rotation steps, each row followed by its count of steps
The counts run from 0 to 474.
[ 88 122 118  99  87 129 115 165 100  95 131 149 132 140 100  80 122 141
 139 129  77 115 107 133  93 165  75 133 143 136 101 149 113 107 146  76
 112  90 126 156 138 129 105 151 165  91 132 174 149 129 155 116 110 111
 131 128 122 158 116 110 107  80 113  86 171 129  74 117 111 164] | 451
[ 70 115 135 108  67 141 116 145  89 102 136  93 122 134  97  82 134 153
 118  95 114 123  97 136 117 149 105 137 130 138  73 162 138  90 150  87
 150  91 150 145 139 121 120 173 158 114 128 152 147 127 168 146 133 128
 148 141 122 151 110 103 118  82  84 146 159 123  80 126 118 169] | 401
[ 82 125 113  99  81 129 113 153  91 108 135 140 123 129  98  61 105 148
 138 130 110 139 114 137 107 176  78 115 133 129 105 159 127 105 150  74
 132  84 125 150 121 152 111 147 144  95 116 152 151 132 158 116 114 134
 137 126 118 160 128 116 141  86 118  81 149 124  59 116 110 182] | 98
[ 84 119 115  98  49 144 126 140  83  81 139 132 104 145 123 108 130 153
 135 117 116 125 137 161  99 164  92 142 124 156 110 154 106 107 183  90
 160  93 116 130 127 139 133 174 164 104 147 168 133 131 147 112 117 129
 144 143 128 151 103 128 119  70  99 144 143 117  96 109 108 174] | 473
[ 74 128 130 112  46 122 109 152 109 118 158 107 106 118 101  67 111 149
 144 128 120 148 118 144 113 172 108 124 113 139  91 167 135  90 182  79
 159  89 119 127 137 129 107 148 126 106 134 130 147 135 159 112 124 157
 142 135 125 130 136 102 140  68  94 105 136 123  96 128 126 182] | 335
[ 86 118 113 106  59 132 111 147  81  96 150 127 117 116 115  88 128 158
 118 128 113 106 109 133 119 149 104 132 134 151 134 156 108  79 171  69
 144  66 137 151 123 135 132 165 167 118 131 168 156 129 164 110 117 139
 141 121 132 145 110 131 110  76 108 122 124 114  75 115 100 161] | 140
[ 88 115 127 110  73 142 142 150 104  92 132 130 118 130 110 101 122 163
 150 129  83 124 105 160  88 160  84 149 133 149  97 173 103 110 167  97
 117 111 111 149 148 107 124 146 176 104 156 178 131 132 169 135 106 127
 147 137 123 158  98  92 111  71 120 114 176 129 104 120 109 158] | 210
[ 76 115 123 115  71 120 107 154  95 106 155 115 126 100 103  77 129 167
 118 128 100 111  93 119 113 145 110 129 138 140 116 172 119  79 161  66
 127  76 133 160 142 113 122 148 157 126 129 165 159 134 177 124 111 145
 137 119 129 145 110 103 105  74 111 112 139 124  83 122 105 151] | 50
[ 80 120 122 114  55 140 125 155 100 116 150 113 109 113 109  80 120 156
 133 129  89 102  91 138 111 145 113 134 126 139 115 157 114  72 166  81
 144  75 138 139 136 110 124 163 174 117 129 151 159 123 174 110 126 139
 149 128 134 136 116 112 107  77 104 123 134 110  77 127 115 171] | 292
[ 79 133 143 111  54 130 127 134  91  93 144 107 137 139 104 101 152 159
 115 114 102 132  92 137 118 165 120 144 127 140  76 166 123 100 171  97
 139 106 134 147 161 107 119 166 155 111 149 166 137 136 159 151 124 130
 149 155 134 133  96 102  96  67  83 144 169 119 135 128 126 153] | 66
[ 98 132 104 106  51 123 115 134  80  73 146 145 131 131 120  95 130 163
 126 136 130 129 132 135 112 185  89 130 139 144 137 163 102 113 180  72
 138  79 124 141 132 155 131 151 134 106 143 176 152 142 151 120 110 146
 127 129 129 144  99 132 126  63 113 101 138 124 101 108 111 160] | 232
[ 68 127 136 108  71 110 104 147 106 117 155 112 133 121  90  88 147 135
 123 132  95 132 113 113 121 161  94 119 146 154  82 173 113  97 159  55
 123  89 112 167 143 106  92 146 141 109 142 158 132 138 152 122 106 130
 138 122 115 138 115  87 115  88 102  97 173 144 118 128 107 154] | 115
[ 81 121 125  98  53 122  90 155  91  83 152 124 119 148 105  98 139 127
 125 111  99 132 139 120 105 167  91 135 127 158  97 140 114 109 175  56
 147  89 119 149 127 134 100 166 129  99 146 163 139 140 133 108 121 127
 120 136 127 134 120 120 105  76  82 117 150 132 105 114 113 159] | 469
[ 82 113 117 108  75 117  97 154  79  86 147 140 120 121 107  73 123 164
 126 129 106 130 122 128  92 168  98 137 124 143 125 161 117  99 178  68
 123  91 108 147 122 144 123 144 134 113 129 186 158 143 155 122 108 146
 123 129 128 153 114 124 116  68 117 109 130 127  84 105 102 156] | 142
[ 96 126 118 102  69 147 149 145 100 102 120 132 127 137 103  78 107 149
 150 122 110 135 108 161 104 171  72 126 131 130  81 168 126 118 146  97
 133  97 138 135 146 134 116 152 156  88 134 147 146 129 167 131 112 117
 145 130 118 162 110  95 141  74 107  93 177 125  71 124 122 176] | 254
[100 140 126 104  68 125 125 137  93  83 129 147 167 144 109  89 144 165
 118 142  99 126  87 122 110 187  94 128 137 126 102 157 116 120 155  89
 110  96 141 155 158 131 113 144 147  92 136 178 159 136 156 143 112 124
 127 145 136 141 103 112  97  69 103  90 175 125 114 119 127 146] | 61
[ 70 117 122 104  83 121  98 153  82 116 143 132 121 127  98  60 115 154
 129 128 120 149 121 130 108 167  87 118 132 140 101 172 130 103 156  75
 131  87 116 152 123 149 111 148 133 107 114 166 144 143 155 129 110 140
 134 127 114 163 126 111 142  89 116 101 142 131  68 112  96 175] | 97
[ 96 157 136 100  57 125 138 133 111 118 135 132 156 146  96  85 137 149
 129 142 107 144  92 136 128 194  99 116 134 131  72 158 120 120 155  98
 134 103 136 144 158 120  92 147 144  89 137 141 136 131 153 135 115 117
 150 150 130 136 121  95 125  74  91  83 187 125 127 131 134 172] | 262
[ 86 134 116 102  41 126 115 147 108 119 152 119 114 124 101  88 120 127
 145 137 116 129 128 142 120 171  92 119 130 150 102 157 105  97 169  66
 158  78 116 136 133 132 102 159 140  95 141 129 134 134 146  90 117 134
 138 119 120 130 134 105 138  76  95  88 152 122  96 125 116 183] | 425
[ 83 136 126  94  68 129 117 125  78  88 134 152 144 153 108  95 143 154
 117 131 128 155 130 136 124 193  74 117 137 144  90 172 114 131 166  89
 139 105 114 159 134 151 113 156 136  95 139 182 120 145 130 147 105 121
 137 151 125 161 103 112 130  81 105 103 174 136 122 115 107 160] | 169
[100 123 122 106  78 133 133 158 109  92 128 138 134 128 102  88 116 151
 153 135  79 118 107 140  85 171  80 138 139 135 102 158 109 113 157  80
 102 100 123 147 151 120 110 138 159  93 146 168 152 132 163 121 106 123
 131 127 125 151 113 102 112  65 118  80 172 125  91 123 119 160] | 452
[ 72 125 139 110  66 128 111 153  97 118 143 106 115 133  95  58 119 157
 126 112 107 147  94 133 110 167 119 135 105 127  71 154 148  92 167  97
 157 101 137 128 140 130 105 160 135 105 121 145 152 139 161 130 131 139
 139 157 125 141 139 108 127  76  84 132 143 112  82 118 129 182] | 245
[ 66 143 135 102  51 114 104 123  85 123 164 124 138 139 104  89 157 152
  97 128 136 148 116 118 155 175 113 114 134 154  90 160 118  96 174  84
 173  84 127 150 128 141 107 172 146 104 121 154 122 138 137 135 115 130
 155 145 130 137 118 116 120  92  90 124 151 117 125 125 103 166] | 177
[ 79 117 127 105  73 129 121 159 110 101 137 131 112 137 101  98 121 134
 154 129  80 129 126 147  90 163  79 138 133 155  87 164 104 114 166  77
 125 103  96 152 143 110 100 148 163  98 159 164 122 135 149 114 105 120
 143 131 117 151 115  93 120  75 107 100 179 136 109 120 108 162] | 362
[ 72 126 134 106  64 137 120 138  86 114 139  98 128 128  98  75 134 158
 114 106 123 126  89 133 128 150 117 127 128 133  81 167 139  80 152  90
 155  86 157 138 141 125 118 171 160 112 117 147 151 123 173 142 132 131
 153 139 126 149 114 109 123  89  87 140 149 113  80 126 119 174] | 3
[ 84 142 137 102  46 134 130 138  98 104 143 127 136 157 114 104 152 146
 122 128  90 130  97 140 122 174 115 144 123 148  75 138 108 102 178 105
 154 103 130 139 146 116 108 179 175  93 142 162 132 122 146 129 124 113
 155 163 142 130 105 117  96  72  84 136 168 111 135 122 124 164] | 219
[ 84 148 127 120  60 126 144 130 104 129 150 131 132 119 113  70 122 189
 128 163 113 132  81 147 129 181 118 129 122 137 107 172 111  88 185 117
 142  89 130 138 147 119 131 144 173 110 122 157 147 133 170 138 108 145
 167 154 140 136 112 110 119  80 116 106 146 102 117 124 124 174] | 437
[ 82 129 144 108  69 131 112 153  99 107 130 119 134 145  98  65 133 154
 119 117  96 145  86 130 105 174 114 141 109 122  64 146 144 103 167 103
 134 113 140 134 149 128 101 157 141 101 125 159 160 136 166 147 128 123
 138 166 135 141 126 108 109  79  77 128 162 115 101 119 135 168] | 154
[ 96 129 118 105  62 119 107 143  77  80 143 153 125 136 116  86 125 165
 125 133 121 144 133 138 104 189  91 132 120 145 124 155 111 120 187  82
 136  94 115 138 130 157 124 146 127  97 134 180 150 154 140 126 110 145
 122 145 130 149 116 132 124  65 111 106 135 125 105 103 111 163] | 233
[ 84 150 128 106  48 106 106 132  94 112 158 122 147 126 104  68 137 167
 108 143 137 154 109 115 138 189 121 114 124 132 103 160 124  97 178  82
 148  83 134 136 141 142 111 141 113 101 124 146 154 145 149 127 116 154
 137 145 137 123 126 113 126  71  91  96 134 114 119 124 128 165] | 88
[ 98 146 113 102  57 123 125 137 106 101 144 167 149 150 117  94 134 147
 133 161  98 124 117 137 116 192  83 126 136 145 115 141  89 118 174  88
 129  89 118 150 139 136 107 154 160  82 138 169 138 134 133 113 105 119
 139 139 136 139 117 120 109  73 112  79 169 121 124 117 114 161] | 125
